In the data rows, 128 means zero.
Some points, one per row:
[ 87 108 127 150 117 128 126 162 134 131 158 103 147  91 121 129 120 133  90  99 157 143 158 125  88 107 139 159 153 115]
[147 124  92 137 122 164 115 109 110 134  85 185 109 189 107 169 107 126 166 141 103 137  77 113 125 106  63 114 100 138]
[164 134 130 142 125 136 142 125 134 126 138 117 128  96 108 132  95 131 144 116 123 112 107 151 132 144  99 142 114 132]
[ 80 126 104 122 105 167 157 135 137 129 164 190 146 101  92  84 115 102 139 121 153 147 100  89  97 104 100 131 105 106]
[132 123 121 109 151 123 142 132 132  94 111 153 134 123  82 131 164 125 130 105 126 103 114 163 102 148  73 109  84 124]
[ 90 147 133 145 129 181 113 130 127 120 156 147 143  90 140 114 108 165 173 138 141 118 120 139 157  79 133 172 134 115]
[158 125 136 115 135 141  99 111 102 143  79 123 111 152 132 149  85 167 132 129 101 138  96 153 140 129 124  97 142 119]
[ 90 122  63 139 138 109 122 138 137  96 169 129 145 125 137 127 135 102 146 136 129 139 124  83 157 135  91 117 149  93]
[142 150 129 144 150 132 133 127 137 103 161 135 135 128  95  96 114 134 109 105 139 142 119 134 127 116 120 158  81 124]
[169  84 163 143 150  73 152 158 159 135 107  87 110 137 158 123 165 116 144 110 140 116 188 138 106 166 172  95 199 137]
[121 152 110 129 175 119 135  87 120 127 109 142  87 163 131 148 155 146 132 138 116 142  93 138 164 172 114 156 101 126]
[ 87 131 109 113  92 177  85 112  75 157 156 162 131 105 146 131  98 120 147  98 150 150  83 101 115  91 115 136  82 140]
[124 141 171 141 165 160 142 109 118 135 151 197 117 146 170 144 132 139 120 157 136 109  75 220 175 153 139 164  77  98]
[ 98 129 142 149 109 175  80  91  83 154 101 216 131 113 193 148  83 156 145 153 122 118  62 169 164 155 110 131  83  75]
[ 81 111 134 115  78 157 151  95 117 123 136 200 116 134 127 141 108 158 150 126 106 178  61 125 141  88  97 147  70 133]
[152 112 102 132 170  67 135 142 170 128 128  76 134 132 110 102 167 116 106  88 151 106 220 105 169 130 105  71 146 121]
[107 139 137 137 119 120 141 107 117 132 115 148 134 160 127 126 119 154 145 144 103 176 112 120 123  88 110 147 146 135]
[130 123 162 101 139 118 129 119 137 150 142  99 108 119 138 113 154 113 125  97 147 153 139 121  87 115 145 141 160 157]
[140 134  99 138  90 124 137 132 116 126 166 110 134 163  94 129 120 117 130 105 151 159 147  93 104 125 111 127 119 145]
[144 101 134 159 103 125 142 121 132 131 124  77 169 149 138 109 154 109 118 131 144 134 126 123 143 113 135 101 137 144]
[175 155 123  98 108 142 117 155 127 138  78 174 125 157 145 161 120 144 130 123  41 125 100 108 128 133 139 101 142 144]
[125 145 132 114 180 131 100 105 137 138 118 160 133 122 176 131 139 127 162 147 118  96 125 195 143 159 120 108 127 128]
[157 138 125  91 148 112 141 123 149 115 121  99 108 133 134 106 150 142 153 161 126 145 130 152 120 149 121 105 139 172]
[149 132 100 122 136 119 129 149 114  98 140  96 143 126  96 154 146 129  89 100 166 117 128 121 175  80 101 121  65 130]
[139 148 125 124 153  91 162 109 121  71 116 137 151 133  96 129 141 108 139 106 148  88 121 110 149 135  91  82 123 117]
[153 136 143  99 125 151 139  97 128 125 126 147 135 140 105 159 149 143 151  83  97 129  88 150 114 151  87 123  85 134]
[ 72 107  91 146  75 146 129 142 131 171 147  49 149 122 119 119 109 136 108 147 150 141 152  72 164 117 129 151 188 105]
[124 111 139 123 137 130 126 100 110 131 123 106 125  96 140 113 127 141 105 123 150 123 140  96 119 117 172 157 145 159]
[132 135 153 114 108 145 131 123 130 133 133  85 136 155 154  96 126 124  98 139 128 143 158 139 124 116 171 124 152 113]
[137 119 129 127  74 150 108 143 147 114 145 137 144 110 126 130 128 145 146 143 138 144 138  88 124 133 124 111 115 121]
[161 123 115 136 118  91 105 130 161  96 142  88 130  92 115  62 128 110 114 101 178  81 129 152 123 116 147 172  77  92]
[136 110 137 104 138 157 101 123 140 127 139 150 118 117  95 126 147 128 130 143 111 126 104 102  97 118 106 117 100 162]
[112 119 169 107  89 199 104 103 118 129 137 153 106 138 168 136 102 122 154 144 125 143  84 187 113 138 176 191 130 131]
[118 152 105 136 151 116 153  97 157 125 123 122 119 113 112 137 168 152 131 114 128  80 135 148 162 137  86 118 125 111]
[132 153 115 120 136 161 158 121 128 112 115 174 105 161 114 174 111 125 165 117 116 132  88 112 125 138  65  93 102 133]
[146 124 141 117 122 130 125 115 133 113 112  93 103 134  91 143 137 132 127 135 134 123 119 119 113 125  93 117 118 140]
[132 127 124 131 175 120 107 135 116 109 140 115 142 127 124 151 102 134 120 144 126 131 113  87 140 146 132 127 139 140]
[141 128  98 141  88 138 127 133 107 129 118 134 152 147 160 112 142 102 133 120 123 162 105 142 141 107 150 155 118 132]
[ 99  93 149  99 103 152  93 143 128 152 126 114 133 132 125 143 126 136 128 144 116 173 148 111 133 102 140 149 135 107]
[114 106 132 112 136 113  92 115 134 150 132 112 130 106 158 128 120 131 139 112 151 126 142 126 134 135 152 148 173 134]
[109 137 128 134 127  90 136 138 137 115 135  81 139 117 125 127 175 119 117 122 170 121 144 122 119 120 155 128 145 141]
[148 153 126 122 145  93 136 132 153 153 127  70 123 129 121 101 160 107 134 121 159 108 144 130 118 126 170 125 184 161]
[127 146 105 149 135  96 120 147 127 119  99 131 162 103 140 133 144 113 143 133 153  88 164 127 143 111 139 156 169 121]
[ 99 116 133 143 107 145 138 182 151 106 149 135 159 102 137 118 109 137 153 109 150 152 124 145 143 136 140 132 169 128]
[125 117 111 138 106  88 164 147 165  98 130  83 133 156  89 101 124 144  91 139 125 142 198  92 120 128 134 130 101  87]
[123 126 120 146 130 123 130 135 116 131 134 136 139 111 112  88 164 149 140 112 160  82 145  99 151 108 123 126 140 122]
[ 69 160 138 155 109 195 110 100 121 130 128 192  96 101 166 144 114 144 146 139 130 136  90 180 127 183 138 196 100  97]
[130 110 192  88 143 154 164  67 129  81  95 244  72 189 110 211 132 112 150 123  77 129  16 148  43 143  51 107  52 175]
[100 115 124 112  76 168 106 136 100 140 155 163 137 126 157 107 119 150 117 139 140 162 109 132 167 110  95 126 104 145]
[114 101 188  81 115 135 149  94 134  98  99 255  86 173  94 189 126 147 173 118  61 121  37 121  72 133  73 113  51 165]
[153  99 111 108 171 101 118 104 131 121 121 103 130 110 109 109 154 109 131 150 108  93 122 159 136 157 121 146 122 128]
[170 146 119 139 150  79 171 132 115 107 117 117 136 140 119 128 177 117 137 107 134  83 164 109 200 154 109  94 129  79]
[137 128 149 135 140 113 136 143 162 137  97  80  76 139 102 131 149 104 145 147 136  84 120 130 113 112 142 110 147 142]
[138 185 122 128 165 108 148 123 137  91 128 128 127 160  95 157 164 145 137 134 145  88 155 175 167 141  70  90  72  94]
[118  88 119  61  88 124 157 159 113 168  91 115 127 144 138 148 124 160  95 135 110 176 135 106 129 129 138 123 128 137]
[125 104 122 130  88 130 136 176 120 159  90  96 151 106 125 133 138 125 143 116 154 130 164  83  97 153 168 116 157 121]
[167  99 144 108 144 127 133 131 141 151 107  84 138 147 102 105 151 128 137 111 116 127 175  76 130 112 163  90 147 120]
[ 95 136 158 142 174 124  95  85 101 150 126 129  92 105 121 140 113 122 120  92 163 108  86 156 156 152  91 139 102 108]
[144 133 141 110 136 120 145 107 119 130 104 153 108 164 155 110 115 149 134 141  84 120 111 161 141 146 100 109 133 115]
[138 122 126 149 184 109 147 115 122 116 152 152 113  91  96 118 164 149 128 133 139 118 134 109 105 130 124 128 128 120]
[133 143 114 122 134 116 140 127 114 112 124 141 123 125 146 108 173 136 135 107 123 108 136 127 120 166 121 153 138 123]
[133 112 131 134 171 121 123 133 137 164 103 103 104 163 108 150  91 157 145 134 120 148 113 126  94 116 141 114 159 125]
[109 124 140 150  62 174 135 129 115 175 157 160 148 124 100 133 115 145 114 113 116 155  80  44  94 114 104 109  87 152]
[141 124 104 122 123 144 134 121 154 129 116 147 144 126 116 129 141 136 134 103 108 141 161 128 116  95 130 127 139 160]
[134  79 148 111 134 131 156 165 143 144 109 107 105 149 166 151 114 144 137 130 159 134 165 118 127 118 166  93 182 145]
[ 89 147 133 102  68 170 103  99 112 158 119 171 140 110 140 113  62 131  96 126 120 147  91 157 135 115 117 146  71 140]
[127 123 161 139 168 151 131 104 144 118 113 166 125 116 105 120 109 108 137 138 124 120 125 155 133 169 127 138  84  97]
[149 111 160 130 156 126 152 108 149 129 111 123 105 115  88 125 179 139 118  98 134 141  92 158 146 152 106 107 120 148]
[ 81 128 169 104 166 153 144  81 116 125 152 190  99 121 114 131 128 129 185 152  87 111  58 188 114 149  92 134  34 115]
[119 145 169 108 140 123 123 130 167 136 114 116  82 117 129 128 135 137 128 126 113 108 141 133 143 125 192 135 223 119]
[148 128 152 116 213 113 153 113 155  96 115 130 101 147 132 149 165 136 137 127  96  84 145 163 138 144 125 143 133 111]
[159 150 166 113 123 196 142 124  95 129 132 152 132 154  97 118 132 119 129  89 130 107  98 132 118 117  89 103  54 157]
[108 110 145 134 132 172 125 136 127 160 130 142 121 116 126 139  88 155 135 131 155 152 116 139 143  88 134 145 122 128]
[123 144 103 165 151 156 143 106  78  85 101 124 121 114 146 131 103 120 123 129 123 128 108 128 119 141 116 147 102 131]
Then 40 other points, each followed by its number:
[125 118 151 140 124 114 115 147 125 142 132 111 104 137 163 153 124 135 146 158 118 108 143 132 102 151 202 139 181 127] 0
[125 120 141 124 120  99 136 184 136 165 105  93 132 108 166 131 121 110 126 161  98 135 157 114 105 111 176 116 189 112] 1
[ 80 126 140 121 146 142 125 120 139 144 125 173 155 120 131 145  87 102  97 160 158 135 136 120  81 107 135 120 109 110] 2
[137 143 108 100  97 136 131 121 120 130 134 163 133 151  81 166 131 124 113 124 128 123  93  68 137 109  65 120  79 150] 3
[126 128 136 124 132 129 143 109 131 109 148 135 106 151 101 129 128 131 129 138 129 117 122 155  98 119 133  94  83 138] 4
[112 205 108 116 111 186 106  75  82 150 149 179 123 122 195 117  91 148 117 142 109 125 102 158 164 134  96 186  73  89] 5
[124 115 115 132 179 113 102 134 143 136 105 157 132 148  98 110 112 114 100 141 121 122  95 122 138 129 118 152 147 120] 6
[160 110 181 119 141 102 128 119 136 147 122 134 122 139 123 116 128 129 114 103 137 143 143 112 121 144 147 140 138 152] 7
[125 115 134 135 117  97 138 122 100 148  98 153 107 171 108 137 135 114 134 133 102 140 100 158  81 141 137 143 148 140] 8
[131 130 199 114 136 168 112 134 144 139 112 128 103 109 141 132 133 107 165 128 123 103 108 136 121 174 142 138 118 149] 9
[117 127 154 102 138 174 136 115 136 121 136 202  89 146  86 149 121 120 184 162 107  69  85 165  80 157  88 101  38 162] 10
[157 117 160 115 119 104 138 127 137 139 133  93 142 129 109 126 155 119 112 104 167 151 163 120  98 146 155 120 126 119] 11
[125 117 139 118 120 167 117 146 137 147 135 101  76 114 148 127 120 140 128 144 143 151 110 158 105 135 157 147 157 133] 12
[ 77 102 118 136 101 161 116 151 136 170 143 157  93 126 158 145  79 128 110 162  88 170 141 155 128 112 187 187 185 124] 13
[110 151 138 143  96 134  98 136  91 128 118 127 174 103 127 107 137 141 115 124 133 164 145 116 133  82 153 122 131  84] 14
[133 125 145 129 125 134 123 151 137 151 131 127 105 144 119 117 142 132  82 129 135 144 103 140  85 144 150 154 132 131] 15
[116 181 141 106 151 129 165 115 125 111 162 143 103 156  68 144 144 110 129 130 148 129  69 146  93 122 129 127  66 161] 16
[111 147 177 100 139 157 123  99 102 134 109 154 108 120 162 166 118 150 171 142 109 137  84 183 137 151 148 156 113 121] 17
[118 155  95 154 105 125  98 123  63 139 127 120 184 101 130 103 121 143  87  94 125 120 128 121 158  84 101 176  73 143] 18
[116  95 116 138  66 149  75 181 113 186 129 151 162 131 178 119 110 121 148 131 102 191 133  93 126  70 127 166 174 150] 19
[138 135  88 150 124 151 165 149 141 117 127 153 148 151  80 146 187 131 128 112  97 109 131  62 157  88  59  93 128  86] 20
[ 70 127 157 140 125 178 140  91 126 120 116 194 118 133 123 168 122 140 159 132 147 134 105 158 139 133 123 128  98 118] 21
[173 147 158 111 108 113 122 124 137 104 115 133 105 162 129 116 150 128 123  86 131 111  90 150 153 164  84  80  98 175] 22
[133 142 133  99 153 119 130 149 150  99 134 100 129 151 132 124 127 114 114 125 118 108 124 129  88 118 154 109 140 139] 23
[161 143 141  92 107 133 144 138 119 152  91 107 106 139 124 124 131 140 133  89 140 163 146  95 108 100 150 101 146 105] 24
[ 94 155  87 151 133 172 107 143 121 133 161 160 149  76 148 124  92 109 134 142 141 151 137 104 121 135  96 198 140  96] 25
[147  75 139 104 111 109 118 155 158 165 101  48  93 107 130 130 130 110  96 147 114 129 121  93 104  92 205 144 210 106] 26
[114 152 117 118 109 184 108 111  99 115 141 175 113 142 130 125 133 127 146 149  90 120 107 127 148 143  85 127  91  99] 27
[122  99 140 124 148 100 118 121 160 149 158  71 155  67 112 110 151 115 107 121 192 122 139 127  77 102 166 155 140 127] 28
[121  95 129 143 140  98 162 118 145 125 114 151 137 141 106 143 141 141 145 106 109 173 124 108  99 132 132 116 167 137] 29
[140  87 176  94 122  96 134 135 119 115 144  95 129 155 125 128 129 134 138 148 128 102 135 143 118 144 148  80 180 141] 30
[146 121 127 109 114 140 102 137 118 168 168 150 148 122 115 149 102 120 125 119 162 119 125 136 167 112 116 102 105 141] 31
[154  72 154 119 162 105 122  99 136 132 112 124 124 132 106 158 107 119 128 141 163  94 118 146 115 136 105 149 131 118] 32
[178 184  84 128 143 109 152 138 162 108 128 112 129 127 131 119 173 136 159 140 111 129 142 154 150 167  93 102 156 146] 33
[134 144 154 153 131 162 107 128 104 152 128 176  84 112 167 134 111 133 152 110  91 142  94 150 130 133 114 143 112 134] 34
[131 136 139 142 150 105 116 147 139 138 135 105 142 134 103 131 107  99 119 116 134 163 138 105 111 144 128 155 153 141] 35
[147 131 118 167 102  88 130 127 144 138 136 106 131 109 156 115 125 134 101 160 130 115 133 124 135 136 112 143 193 140] 36
[177 158 150 109 103 113 166 139 112 121  78 148 114 159 141 174 126 118 159 168  99  99  84 132 110 149 108 104 136 125] 37
[155 101 159 103 138 100 150 114 136  98 113 126  81 158 109 145 108 122 129 148 106 131 107 121 118 170 126  99 170 165] 38
[116 105 122 130 114  98 109 109  83 116 147  89 125 118 133 129 146  97 113 142 153 125 135 102  70 141 155 102 130 125] 39
Which of these numbered points is nearest to each point below, looking only along the 6 directions in which the first points spread most? Its number follows each.
[148  97 207  84 104 105 134 153 143 138  66  52 115 185 143 144 136 136 137 119  94 148 139  92  99 143 181 118 196 187] > 26
[ 87 158  81 148  96 190 115  84  96 140 128 207 132 129 114 162 111 171 115 137  97 149  81 111 168 114  58 112  90 123] > 27
[111  85 109 137  88 123 126 142 143 167 146 105 146 129 104 118 132 110  86 100 162 129 130  81  95 110 142 135 105 146] > 39
[119 139 158 115 155 139 115 121 112 132 140 182 124 137 103 136 117 162 158 115 103 108 101 164 126 155  98 171 124 133] > 21
[ 97 138 138 165  70 172  97 129 138 163  97 157 166 122 171 141 110 140 145 132  89 165 113 126 105 108 147 137 192 112] > 13
[111 110 107 131  65 183 139 135 135 171 137 150 141 173 150 132 110 127  90 101 115 167  67  74 113  91 165 150 172 114] > 19
[125 116  75 132  81 130 117 126 127 163 142 107 151 124 125 101 120 122  89 110 180 138 130 128 144 107 148 143 168 125] > 14
[146 184 121 112 140 105 109 104 122 123 113 153  93 118 139 132  95 138 153  98 110 137  85 210 171 133 118 139  98 138] > 34
[156 107 133 110 124  95 124 139 138 114 169  75 101 140 127 110 146  96 106 110 137 136 160 123 107 132 131 125 148 143] > 11
[109 131 154 140 126 154 127 119 144 179 143 151 123 132 140 128 127 148 156 139 143 184 130 163 145 105 159 184 151 151] > 12
[123 109 126 174  39 172 105 114 120 189  84 152 177 127 151 139 102 156 125 153  61 206  99  97 124 118 130 174 124 114] > 19
[174 164 109  89 168 139 174  73 102 101  86 197  99 155 104 171 136 133 191 113  92  81  82 113 138 129   0  40  20 131] > 10
[118 176  81 133 105 164 120  94  93 145 166 115 169  92 121  74  68 130  78 104 181 118 133 103 168 140  81 133  63 124] > 18
[163 130 146 112 157 139 133 153 152 128 129  83 140 125  94  88 122 115  93 108 161 138 141 113 129 114 127 109 102 184] > 11
[157 152 149 111 139 115  89 140 115 169 103 108 111 119 162 120 113 127 155 128  81 120 146 161 121 138 176 117 168 141] > 0
[120 132  96 132 128 125 122 125 111 147 130 142 134 128 134 115  89 108 117 129 151 156 132 138 144 121 129 150  75 115] > 31
[109  98 155 134 150 160 116 123 173 127 132 163 111 131 181 140  91 121 144 186 105 175  86 174 122 131 153 156 121 153] > 17
[166 130 125 115 196  81 146 139 139  84  96 103 159 157  95 153 155 115 158 119 117  86 147 158 157 168  98  97 173 127] > 33
[155 163 110  89 184 141 127 107 131 144 124 134 111 138 154 147 122 140 146 155  82 120 122 170 154 173  88 125 121 160] > 37
[110 146 136 125 112 182  96 117 116 159 167 160 155  99 164 159 110 155 118 146 158 146  89 190 145 120 127 177  89 103] > 5
[101 161 126 173 124 137  73 118 107 144 152 154 124 111 185 114 115 115 141 170 137 124 108 154 148 144 170 170 126  90] > 25
[136 164 175 148 152 133  89 123 116 142 104 127 119 117 172 111 120 149 131 159 111 134 105 157 157 151 157 144 190 149] > 0
[140 146 117 135 105 158 121 115 109 139  99 126 144 168 165 112 136 156 130 121 139 145 128 163 171 118 125 127 106 154] > 31
[152 144 113 125 149 104 150 126 129 111 107  97 132 117 106 118 148 156 132 134 134 120 134 130 101 130 131 122 148 138] > 23
[136 120 145 105 129 136 111 152 139 176 110 107 128 166 129 144 127 145 106 150 114 187 139  94 116 125 149 118 155 156] > 24
[149 159 142 139 147 176 110  96 101 135 104 190 116 114 199 164  97 157 164 155 106 148  92 171 154 172  87 146  98 135] > 17
[116  58 114 136 102  93 157 130 139 138 133 118  94 138  85 129 107 141 144 157 107 126 145  64 111 132 143 140 126 106] > 29
[116 149 162 156 101 177  79 104 116 133 121 110 130 114 168  57  87 139 118 127 153 158  88 193 135 114 150 170 135 122] > 12
[121 125 149 151 106 118 135 153 155 174  88 108  96 146 145 128 117 111 140 139 111 119 132 134  94 120 163 128 206 160] > 0
[101 108 122 129 116 110 126 166 129 150  99 120 144 125 158 121 123 121 152 145  88 135 157  95 118 135 154 139 192 136] > 1
[153 133 132 126 174 129 120 110 138 152 132 103 124 110 130 135 128 152 152 130 135 106 120 168 140 128 139 113  81 128] > 32
[143 130  72 135 161  91 131 130 129 121 179 172 149 115  61 133 139 127 145 126 167 111 101 112 138 158  86  93 125 115] > 20
[129  98 175 137  90 124 151 130 122 141 115 162 102 131 127 176 117 130 146 126 127 121  99 117 116 138 145 112 126 145] > 8
[101  75 123 146 159 114 122 127 144 160 140 131 130 120 145 124 116 136 131 136 151 148 144 132  67 128 169 174 148 132] > 12
[125 147 131 123 122 118 112 115 135 123 167 142 122 143 136 140  95 115 104 123 132 131 107 146 149 105 116 137 101 149] > 31
[128 129 138 154 140 117 148 131 116 103 123 158 125 122 114 126 112 135 135 132 130 140 137 145 139 123 107 140 129 130] > 6
[160 118 142 125 129 132 163 119 132 100 141 147 123 137  79 138 124 125 123 133 122 121 106 141 113 132 136 109 117 112] > 4
[121 167 119 125  80 186  83 102 101 139 131 182 137 115 157 142  70 137 168 138 119 137  71 188 146 100 132 171 108 111] > 5
[101 107 119 109 103 136 119 111 114 127 118 202 110 128 105 162 112 143 109 136  98 127  82  98 103  88  58  85 125 117] > 3
[114 119 151 104  89 191 109 139 145 171 140 169 144 164  95 140  89 171 157 149  99 189  55 125  71 124 164 156 164 148] > 13
[162 140 131 139 135 120 137 115 126 105 120 136 132 138 141 145 111 134 125 162 149 136 153 133 121 172 130 150 121  90] > 6
[128 153 116 101 145 164 118 118 125 150  98 134 119 114 134 133 140 150 143 141 119 134  81 147 135 116 122 151 151 120] > 34
[127 112 185  81 150 132 144 110 122 138 147 155  90 114 109 126  73 121 162 124 127 106  68 168  90 168 156 159 140 145] > 9
[136 107 112 130 153 106 174 131 124 120  97 116 112 161 135 116 152 112 151 126  79 141 123  86 127 150 111 110 162 116] > 29
[104 126 157 110 135 115 160 127 146 120 130 104 101 142 120 152 116 142 136 117 149 149 126  97 118 139 132 100 149 135] > 29
[151  69 131 131 110 134 123 166 163 131  97 145  94 153 129 158 130 101 110 129  74 150 146  52 113 140 140 108 136 133] > 29
[120 162 123 132  98 201  86 108 101 158 143 156 138 106 175 121  96 172 140 195 117 174  71 149 128 152 102 175 106 100] > 5
[142 147 137 124 185  83 155 134 137 114 123 113 136 137 107 148 134 118 145 136 128 107 126 131 198 121  86  50 140 111] > 33
[138 132 144 128 113 101 142 137 155  95 128 116 102 148  99 150 133 136 148 142 120 123 127 130 123 123 149 105 117 127] > 23
[116 145 102 119 123 182  79  89  77 152 133 171 115 119 144 143  89 128 144 144 100 146  73 186 161 131 103 159 136 109] > 5
[122 141 125 105  86 171 119 113  96 148 135 162 105 129 103 149 116 134 140 129 128 167 100  93  94  96 137 130 114 146] > 2
[145 133  82 122 115 106 164 186 130 144 171  97 137 146  93 134 151 140  85 114 165 120 137 104 126  98 108  92 118 134] > 39
[ 78 102 133 136 125 113 143 102 147 126 172 146 136 103 127 114 122 113  86 126 147 136 117 137  96 129 149 154 124  94] > 2
[117 113 161 105 157 191 111 113 105 149 143 184 120 158 154 131  95 144 154 123 109 126  49 159 139 145 151 172 106 121] > 17
[122 126 100 165 141 150 106 128  95 119 117 137 134 122 129 153 124 118 137 167 100 128 110 126 136 133 110 138 173 134] > 6
[146 159 170 105 171 112 122 130 160 139 134 106 126 131 131 126 150 109 129 125 171 125 152 139 149 135 141 125 133 181] > 23
[144  85 118 114 131 107 144 154 107 105 130  84 153 139  82  84 130 137  82  99 150 135 219 123 119 109 145 138 143 133] > 11
[ 75 175 118 162 118 154 111  97 100 129 180 182 155  99 171 138  81 124 103 136 144 164 116 173 155 136 145 153 126 120] > 25
[153 120 105 166  91 123 159 145 125 128 128 141 122 153 138 124 128 129 162 139 110 113 172 115 111 100 110 103 125 149] > 29
[121 111 132 141 109 212 144  85 129 168  96 215  82 173 142 172 129 165 146 147  49 160  42 122 101 137  84  94  83 182] > 10
[ 91 137  92 130 102 132 121 105  90 111 127 206 162 135 136 145 110 147 130 164 109 112  93 115 137  98  68 112  81 112] > 27
[106 170  83 141  73 192 105 111  58 142 154  99 165 102 119 105  94 103 127 100 120 149 121  92 171 103  66  98  44 123] > 18
[ 78 110 121 160  44 166 131 162  95 174 132 135 146 126  94 129 102 127 115  92 122 194 135  36  96  79 124 121 177  95] > 19
[109 112 138 112 141 103 146 144 111  89 156 119 120 119 102 121 137 166 112 119 151 136  95 138 121 134  85 146  86 142] > 4
[150 143 112 109 194  83 121 145 126 108 127 123 105 124 136 132 158 127 160 141 117  40 171 147 142 187 104 119 136  95] > 33
[133  78 137 130 127  96 109 128 165 124 165  85 146 107 118 104 124 120 109 115 197 124 142 124 105 137 180 143 161 128] > 28
[145 152  54 129 142 147 141 131 116 145 120 124 197 134 113 147 150 119 160 141  76 117 130 114 170 119  70 103 154 101] > 20
[151 116 209  88 144  89 115 150 143 105 113 131  80 142 105 172 168 101 155 128 118  57 104  92 118 160 134  98 155 151] > 38
[110 125  97  94  86 164 140 111  89 164 109 170 145 151 164 140 102 154 141 138  98 150  70 116 166 126  70  99  96 132] > 27
[130 117  96 148 175 134 142 128 155 129 134 103 125 104 140 146 142 149 147 132 117 105 148 126 155 167 149 155 187 104] > 36
[110 154 133 117 138 155 147 107 110  90 127 188 112 112  87 131  98 138 127 125 144 108 105 150 111 120 108 122  41  94] > 16
[ 99 114 145 140 110 133 134 115 126 147 161 136 119 145 145 108 115  95 120 167 161 116 116 150  90 147 163 156 155 116] > 12
[129 103 192 115 108 144 126 100 115 159 140 102 115 141 133 113 101 108 118  98 167 157  99 137 128 136 150 137 103 157] > 15
[150 151 113  99 110 172 136 123  97 108  98 208 101 177  17 198 132 136 173 129 106 110  65 114 124 130   0  48  28 188] > 3
[120 124 166 133 128 154 128 140  99 112 143 165 110 133 146 148 135 149 145 139 142 131 101 154 125 128 122 153 145 152] > 34
[121  87 135 139 113 116 112 114 150 163 167 115 126 115 150 117 107 125 104 131 149 149 149 128  83 122 202 176 171 167] > 12
[ 94  86 132 147  93 173 111 146  98 172 142 152 139 152 142 129  95 115 123 152 147 156 135  59 103  82 134 171 145 107] > 19
[135 106 175 103 130  79 165 153 169 109 123 127 130 161 104 135 143  85 145 121 110 108 123 105  88 162 135  73 116 176] > 38
[115 140 137 127 142 172 126  96 127 100 194 181 133 135 128 156 108 102 104 110 146 123  91 140 114 121  96 123  69 136] > 16
[ 95 148  79 146 156 162  95 107 129 130 144 164 159  85 143 142  88 136 114 134 115 160 111 185 120 118 166 192 113 124] > 25
[120 136 123 115 121 110 143 142 137 129  99  99 104 150 126 149 127 136 156 117 146 135 128 146 147 139 127 136 119 119] > 6
[ 93 147 118  99 104 173  81 111 105 132 134 111 128  93 101  97  82 157 104 112 190 161 104 124 128 129 117 145  22 143] > 18
[126 137  66 119 153 157 178 110 142  75 113 167 135 136  43 183 124 134 137 132 130  99 137  83 145 143  18  82  27 130] > 20
[ 87 115 134 125 160 168 155 118 153 116 112 172 135 125 119 154 117 144 149 133 120 119  89 142 125 125 108  94 109 110] > 21
[145 114 121 128 113  96 100 156 141 149 128  95 126 103 147 139 164 111  95 137 146 137 132 112 103 139 191 164 192 128] > 1
[165 150  90 117 104 145 127 147 136 154  70  92 108 136 141 137 117 137 160 152 118 122 150 117 124 106  80 122 136 144] > 24
[ 90 130  58 141 145 132  90 137  93 123 145 114 170 130 136 113 114 140 109 123 175 162 112 152 142 106 124 150 161 122] > 14
[117 101 118 102 109 170 132 158 142 162  97 169 117 173 185 129  90 112 138 156  84 119  93 124 155 126 131 139 170 121] > 34
[100  94 147 120  46 168 114 147  67 170 136 120 130 133 143 116  94 129  79  72  92 159  88  92  93  74 178 124 124 148] > 19
[162 128 103 132 167  63 166 143 172  70 146  82 109 149 128 114 169 112 105 127 151  94 194 101 126 150 108 117 163  86] > 33
[131 124 120 120 119 107 128 139 124 141 137 115 139 124 139 110 150 152  95 127 147 131 149  96 150 118 176 137 172 114] > 36
[101 162  70 144  98 126 103 110 145 114 154 109 143 106 119  94  91 121 106 174 160 149 134 128 143 142  99 130 140 131] > 14
[ 92 162 113 132  68 179 140 112  85 165 122 130 168 107 110 113  91 100 103  74 149 114  91 106 154 111  48  89  21 128] > 18
[105 174 114 138 121 143 151 113 140 118 123 184 150 118 140 128 119 136 142 104 115 121 114 118 196 129  43 117 133 105] > 27
[166 140 132 107 147 125 138 131 133 142 100 135 141 152 159 120 150 139 188 152  90  89 127 131 125 116 143 128 142 153] > 38
[174 118 126 110 156 107 122 141 125 110 152  95 134 139 100 140 151 100 158 130 151 108 115 114 109 144 132 108  93 123] > 23
[130 148 153  95 127 137 133 116 110 144 151 118 118 131 126 128  93 143 141  78 159 124 101 181 111 142 105 116 109 145] > 4
[119 115 155 121 138 121 125 157 122 153 168  78 159  98 146 102 138 118 110 123 158 151 110 153  91 115 185 172 162 133] > 28
[136 151 164 122 170 165 119 111 123 135 166 146 105 107 125 122 100 127 172 107 134 118  92 162 131 164 154 133  93 133] > 9
[144 103 152 103 149 101 143 134 163 124  64 125  81 145 146 174 136 129 194 143  88 138 115 127 160 154  94 140 126 154] > 37
[182 111 136 169 154  21 164 126 132  86 114  79 117 103  80 132 179 115 104 119 144  75 190 145 146 140 141  87 124 100] > 33
[108 124 145 112 149 120 109 142 148 117 144 123 125  84 116  95 158 115 130 149 126 138 151 164  81 136 185 167 170 142] > 28
[139 116 164 140 159  87 136 142 143 116 106 102 110 156 113  97 156 137 122 168 108 113 177 134 122 136 194 128 173 141] > 30
[154 122 128 127 115 126 163 129 139 105 120 149 149 127 124 145 138 147 124 141 137 126 136 116 121 124  99 110 126 114] > 6
